In the data rows, the value 128 means zero.
Here are some points, each followed by its number:
[ 58 112 115 136 124 157 143 110 123  36 186 229  77 113  94 145 200 196
 143 228 120  92 150 103] 0
[176 152 146 206 139 128  92  91 124 184 140 104 155 159 142 118 112  70
 138 116 149 183 178 134] 1
[172 118  96 139 147 123 160 173 143 183 128 138  92 142 100 135 145 112
 104 110  66 122 164 158] 2
[185 116 118 127 177 140 181 144 134 180  91   0 128 130 111 176 136 119
 177 129  92 177 186  78] 3
[170 179 162 132 137 104 149 103 129  13  86 171 132 252 176  96 163 102
  16 116 134 108 168 132] 4
[160 144 137 141  85 110 201 125  99 138  82  61 173 154 162 145 117 101
 128 146 173 142 117  77] 5
[135 142 141 125 176 130 100 126 125 177 139 124 160 130 133 160 166 138
 186 159 107  91 147 163] 6
[213 126 117 135 125  72 144 118 121 114 105 121 145 160 162 152 128  52
  44  73 148 167 156 144] 7
[ 96 113 101  75 170 117 142  90  65  72  93 144 151 104 190 183 162 167
 149 147 146 141  80  39] 8
[174 120 161 194 140 170 157 136 149 168 185  88 163 161  89 153 114 124
 143 105 115 172 157 199] 9
[145 158  86 178 175  88 124 155  80 105 130 147 144 164 137 143  87   7
 146 156 152 168  83 192] 10
[ 88 113 114  65 100  83 150  82  99  87 145  86 163 175  91 118 129 156
 207 172 145  90  78  77] 11
[ 64 190 255 101  67 129  22  25 172 135 206 193  95 182 228  65 101  90
  11 138 211  67  98 234] 12
[ 84  39  15 143 147 105  98 153 128  29 119 199   0  33 118 122 123 230
 196  79 185 136  95 145] 13
[156 165 138 119 118 114 148 106 173  87  83 119 182 130  84  68 111  92
  92  71 175 199 107  30] 14
[140 131 122 198 150 141 147 133 133 178 167 152  94  96 111 108 125 111
 202 156 109  74 148 175] 15
[148 198 186 131 159  88  83 122 115  67  97 168 152 198 174  75 105  63
  18 171 165  89 135 144] 16
[ 58  65  73 109 113 110 106 155  99 110 188 165 122 117 148  77  73 194
 127 162 165 120  95  59] 17
[106  73  48 101 145 108 141 116 186 133  87  85 130 155 122 108 156 166
 172 105 124  51 115 120] 18
[154 165 252  93  92  54  94 114  81  45  97 158 104 192 207  71 131 105
  26 153 115  39 176 200] 19
[ 88  90 120 108 112  93 139 126  86 100 167 142 160  75  97 103 160 187
 158 165 222 140 138  73] 20
[109 144 110 148  91 141  80 106 121 186  73  60 135 101 135 156 144  96
 151 124 109 123 109 156] 21
[ 80  62  84  93 101  83 155 113 161  74 155 134  94  64  96 112 160 215
 106 136 160 105 148 101] 22
[  0   5  21  25  68 158  62 178 255   0  90 146  19  13 166 153 205 192
  22 162 255  20 152 172] 23
[ 89  69  85 132 158 120 126 137 110  64 212 230 107  66 102 113 139 252
  89 132 180 149 132 152] 24
[182 144 141 199 126 168  88 170 126 143 188 130 159 166 160 154  98  78
 135  99 106 127 155 217] 25
[126 141 214 170 148 170  52 100 128 148 154 148 143 186 151 138 104  71
  66 164 111 137 119 217] 26
[122  62 159  74 118  84 155  76  95 110 143 165 129 140  93  95 159 182
 144 122 130 149  78  71] 27
[114 111  82 152 150 106 204 171  40 115 118 103 136 147  79  95 121 118
 132 121  56 155 163  97] 28
[124 172 154 160 196 136  73 115 132 163 165 150 143 165 172 152 114  80
 124 161 126 183 158 188] 29
[ 79 108 114 162 123 191 118 150 156 196 148 145  95 118 116 130 134 128
 109 163  61 188 139 219] 30
[ 68 104 119  63  73  85 101 135 117  77 149 141 124 140 125 139 132 200
 129 114 145 144 138  36] 31
[144 164 142 137  91 111 133  89 120  88 136 105 139 171 173  71 120 118
 111 146  81 126  95 124] 32
[ 48  61 114 136 163 114  89  90 101  98 213 198  94 140 100  75 127 255
 126 131  88 171 109 234] 33
[166 240 159 114  97 105 139 117  87 112  60 150 167 224 149 108 132  79
  54 171 128 119  91 138] 34
[187 154 170 138 176  91 166 108 167 208 134  81 145 151 149 121 166  76
 180 129 102 158 131  92] 35
[ 64 128 186  89 100 127  93 116 118  97 200 188 132 114  98 106 189 236
 183 128 182  98 117  51] 36
[198  98 126  99  63  60 174 144 110  53  22 132 183 164 161 114  83  79
  63 122 184  72 105 154] 37
New points follow, each followed by the numbers of its two nearest points above by angle, seen from the average point of the numbered points, smallest number first.
[148 125 150 110 150 133 146 130 134  56 143 106 124 100 188 101 101  66
  79 129  68  95 192 145] 4 19
[ 47  72  81 184 167 179 179  91 144 129 175 116  81 101 180 172 151 120
 115 168  84  78 178 177] 15 30
[138 184 177 173 167 128  38  83  98 110 189 157 139 167 170  97  42  73
  71 125 126 127  64 206] 12 26
[134 152 165 182 133 141 135 131  96 165  73  73 127 126 119  93  98 103
 149 143  90 163 131  95] 1 3
[ 86 123 222 143  72  69  93  74 135 159  98 174 107 233 159  95  83 103
  46 128 210  84 194 146] 12 19
[196 186 125 164 135 146 192 144 150 172 134  72 170 169 106  95  93  73
  92 124 207 137 116 100] 5 14
[101 112 110 133 127 163 140  77 156 188 162  72 127  92 110 185 166 132
 184 161 109 194 138  98] 3 21
[113 119 159 112 111 120 158 148  98 220 104 118 175 113 140 121 108 117
 151 115  93 149 126 102] 3 35
[ 50 108 123 112 122 199 159 158 205  37 159 197  52  36 204 148 218 161
 159 107 255  73 134 178] 13 23
[137 114 188 147 113  67 129 194 139 136 168  54 138 120 101 134 149  81
  78  96 102 159 123 152] 7 9
[137 134 131 153 113 151 146 135 160 131 135 110 107  87 101 164 139 129
 114  96 127 194 189 111] 3 9
[103  75 135  93  78 100 118 118 107 113 135 104 137 129 105 161  98 153
 161 103  96  97  85  82] 11 31
[ 64  90 137  56 133 123 130 131 100  90 122 133 143 126 106 116 136 189
 182 114 164 130 100  28] 31 36
[121 123 106 160 143 135 106 171 133 146  84 132 187 140 120 122 165 103
 155 130  75 136  94 177] 6 21
[111  56  74  67 141 141 130 104 122  67 172 137  50 138 134 146 106 210
 156 180 104 160 126 113] 13 22
[ 82  91  70  88 145 139 125 184 133  64 148 139  64  48 128 177 147 189
 155  71 135 100 106 111] 13 22
[ 89 119 153 131 136 130 147 190 163 120  73  59 113  86 135 160 125 110
  63 122 133  97 182 127] 3 23
[ 31  32 114 105 160  88 150 143 141  86 177 196  97  95 100 123  77 255
  43 133 148 150 124  83] 22 24
[112  49   8  95 101 184 161 208 114  15 191 214  55   3 158 140 161 242
 166  90 176 129 168 128] 13 24
[170 157 133 154 127 149 150 135 140 145  91 106 129  99 112 127 125 109
 178 110  48 166 164 127] 2 3
[ 52  43  68  89 175 147 117  96 133  77 209 221 102  64  82 140 154 216
  81 196 178 148  97  93] 0 24
[ 82 144 248 106 111 112  53 122  88 150 145  82  91 127 207  76 112 124
 111 128 218  90 213 162] 12 19
[131  91 105 128 148 170 142 147 125 206 139  63 133 138 141 145 124 126
 179 109 117 146 115  97] 3 35
[ 76 120 132 137  90 152 113 160 210  47  89 119  35  62 142 139 230 115
 116 169 183  82  77 140] 13 23
[152 142 206  87 118  97  71 127 101  57  50 225 122 209 198  30 170  78
  11 146  85  79 128 189] 16 19
[104 190 175 133 110 130 124 114  76 138 107  89 102 135 170  43  80 132
 125 109 124  99  89 135] 32 34
[127 109  51  71  69 151 132 137 165  85  92 105 103 100 136 128 108 216
 134 148 188  13 126 118] 18 23
[150  88 145 165 139 117 185 110 112 164 132  81 131 116 125 108 121 141
 111 115  97 122 119 125] 3 35
[ 64 193 233 133  66 131  98 105 137  73 127 145 106 143 160  90  69 129
  67 130 159  72 141 114] 12 19
[168 135 144 119 144  94 168 144 128 104  74 147 182 158 159  83 148 103
 127  68 145 144 180 155] 7 37
[169 187 140 171 160 176  99 101 105 127 104 142 150 117 124 182 111  55
 181 131 137 152 123 128] 1 10
[170 147 124 175 145  99 122 151 131 152 118  84 183  90 119 147  81 117
 150 117 123 144 149  67] 1 3
[156 187 121 110  87 109 177 170  71  95  59 104 128 166 163 132 121  73
 116 152  48  82  62 119] 32 34
[102  71  92 104 162 143 114 135 117 139 194 217  78  42  93 142 116 223
 176 162 117 129 128  87] 13 24
[137 171 222 104 107 153  79 111 136 150 144 108 148 188 205 162  90  69
  46 156 194  61  67 105] 12 16
[116 115 103 151 178 154 105 147 105 153 139 139 173 114 106 144 129 126
 166 133  86 104 137 122] 6 15
[140  71  69  95  97 140 182 117 136  93 134 102 143 127  88 137 148 144
 181 154 107 112 107  87] 11 18
[150 190 174 131 128 129 170 127  77 128  64 149 174 181 100 160  72  71
 106 146 109 124  77 123] 5 34
[183 153 156 150 151 117  71 184 141 127 124  94 154 165  65 171 129 108
 139 172  94 138  94 109] 3 6
[121 115 128 164 157 157 123 116 178 205 141 115 187  93 151 159 102 132
 180 165 151  92 150  66] 6 35
[122 112 132 127 113 161 137  97 102 222 136  92 143 166 132 164 116 145
 156  82 107 182 192 108] 1 3
[104 118 157 100  95 117 128 102  73  89 151 151 113 119 102 142 192 195
 149 149 140 118 138  84] 20 36
[113 145  51  86  75 103 103 113 168 173  94 125 153 113 163 115 165 132
 216 122 107   0  82  93] 18 21
[ 27  77 112 137 101 205 149 219 179  19 205 176  34  25 149 192 221 230
  94  98 255  49 168 155] 23 24
[120 115 154 157 110 128 146 136 101 205  98  86 126 123 136 119 142 117
 135 152 170 145  76 154] 5 21
[153 150 137 203 223 170  22 170 151 229 161 123 135 141 150 133 133 115
 166 159  95 151 144 255] 25 29
[120 111 171 139 118  96 150 101 110 179 118  96 139 103 106  74  97 157
 122 116 119 118  97 166] 9 21
